In the rows, 128 means zero.
Each path below is one point turned by a fixed rotation once a step. After each direction that follows a path, write how fast that rotation turns it, in degrees a step (0 if it stays still).
Each turn is a multiple of 5 degrees from 10 to 175, or 0.
Each row of a path follows its step; steps can be skipped.

step 0: [124 147 127 132 121 124 141 146 123 126 130 125 118 132 119 119 137 123
 120 122 120 123 146 136 130 115 125 120 125 129 135 134 135 126 120 125
 140 115 133 126 136]
step 1: [131 137 123 129 114 120 112 132 133 123 135 125 129 132 132 135 126 134
 118 123 131 119 118 125 130 122 132 125 124 123 117 124 122 126 137 140
 125  98 134 139 139]
step 2: [125 143 137 123 126 123 138 139 129 123 115 140 127 120 119 140 134 130
 127 123 112 118 137 119 129 123 124 120 119 130 130 141 128 130 127 128
 117 114 128 109 131]
step 3: [129 137 119 130 117 122 119 145 137 124 123 116 139 113 129 133 136 137
 121 133 129 123 136 134 129 119 113 132 134 121 135 111 125 127 130 125
 130 111 130 138 134]
step 4: [136 139 150 131 128 118 122 127 138 126 109 130 124 122 130 143 120 130
 124 141 118 125 121 127 127 129 128 116 130 121 119 142 135 126 130 129
 116 118 135 133 133]
step 5: [132 131 130 132 115 121 129 140 142 119 131 126 146 113 117 122 126 132
 120 137 123 120 151 125 130 111 129 133 133 132 123 125 137 126 124 122
 124 131 128 119 123]
step 6: [126 122 140 138 110 120 116 129 124 127 119 127 133 125 130 128 121 118
 117 132 120 130 136 137 118 136 124 119 132 119 124 131 134 129 135 119
 130 118 134 147 145]
step 7: [128 133 150 130 125 123 131 130 134 126 132 127 131 124 117 126 124 124
 110 135 133 116 129 116 116 121 147 129 134 135 120 122 127 127 131 122
 117 123 137 111 132]
step 8: [123 119 130 127 117 111 127 137 118 125 133 137 139 117 130 121 132 126
 111 133 116 130 133 126 121 126 121 134 125 132 138 128 135 129 138 118
 132 120 108 130 143]
step 9: [121 129 136 137 123 131 115 135 136 133 125 123 127 123 129 140 129 117
 128 143 132 122 112 131 105 136 131 126 132 134 124 125 122 128 125 116
 125 111 128 116 138]
step 10: [126 127 136 121 135 125 141 132 143 136 127 131 130 124 137 122 135 123
 111 142 116 123 127 119 134 114 131 134 133 124 127 128 136 126 137 116
 127 127 105 122 135]
[130 124 126 131 128 128 126 129 127 122 130 124 126 127 133 134 128 124
 129 129 132 132 126 124 128 130 125 124 127 128 126 128 130 129 130 128
 127 126 131 130 130]
140
[128 133 134 128 127 130 128 128 126 128 125 129 125 126 126 130 124 127
 131 124 134 129 127 130 127 129 125 131 126 131 126 132 130 129 124 124
 128 128 128 126 129]
155
[131 129 127 122 127 131 126 125 128 124 125 124 130 125 127 128 128 124
 128 128 127 129 127 131 133 125 130 128 127 124 133 131 127 132 127 128
 124 124 129 128 124]
35

step 0: [125 139 131 138 135 130 125 137 116 134 138 131 145 119 145 137 126 136
 120 147 125 130 139 130 116 145 118 132 139 126 133 143 132 132 119 134
 123 119 139 136 135]
step 1: [122 129 108 142 142 132 132 132 119 110 127 140 144 134 137 128 143 117
 124 122 126 128 114 139 108 123 120 129 120 124 135 123 126 132 132 123
 118 116 125 130 126]
step 2: [132 122 130 133 123 136 130 125 140 124 125 134 128 130 118 140 123 118
 125 120 117 153 128 114 106 125 112 144 119 126 129 117 126 124 128 130
 125 138 139 141 119]
step 3: [130 113 132 132 132 131 120 117 122 116 141 130 133 139 129 145 122 142
 130 137 125 140 146 124 120 117 127 119 120 118 122 133 138 132 122 146
 126 136 127 112 120]
step 4: [135 129 121 129 128 115 128 144 132 125 146 127 131 133 128 133 134 134
 131 125 140 145 116 154 133 121 133 131 105 116 119 129 138 129 115 125
 131 133 124 127 135]
step 5: [131 119 122 121 136 125 142 136 133 146 141 127 138 124 125 126 120 138
 127 136 120 140 123 122 121 125 122 144 130 130 124 129 129 129 131 133
 126 127 138 133 164]
step 6: [124 108 128 141 140 127 142 134 125 121 127 134 134 127 128 133 122 120
 142 132 123 118 123 133 120 114 133 125 144 130 144 111 137 126 124 133
 123 122 126 108 138]
step 7: [147 137 139 124 131 130 128 143 137 123 132 147 118 128 125 139 133 119
 140 126 125 145 131 129 127 130 137 127 136 125 141 111 137 111 116 121
 129 121 137 135 121]
step 8: [141 139 144 109 134 131 122 121 115 115 142 131 136 141 137 121 122 137
 122 142 119 139 130 123 128 126 133 119 126 132 131 122 124 132 133 133
 109 118 143 128 134]
step 9: [132 131 130 133 120 107 125 148 122 117 136 119 136 139 123 116 130 114
 124 124 124 122 122 139 133 110 108 120 119 136 134 123 122 132 118 138
 118 127 131 125 126]
step 10: [141 123 126 127 140 112 116 148 126 149 132 132 131 131 120 138 133 119
 119 122 124 134 139 111 126 114 123 142 128 141 134 135 131 123 141 134
 132 129 134 135 125]
[129 131 130 129 129 129 125 131 128 131 132 129 125 127 123 130 132 128
 131 123 125 130 124 128 129 128 124 127 128 129 127 127 128 128 129 120
 128 129 121 128 128]
135
[129 129 126 123 123 130 126 131 129 133 126 127 129 124 133 127 127 131
 131 128 131 132 129 128 125 124 127 130 126 131 129 124 127 129 130 126
 132 126 129 128 125]
135
[131 128 126 125 134 130 126 125 124 127 130 129 125 128 129 129 128 132
 130 128 127 125 131 123 125 127 128 126 127 129 128 130 129 132 133 131
 128 123 123 127 131]
145
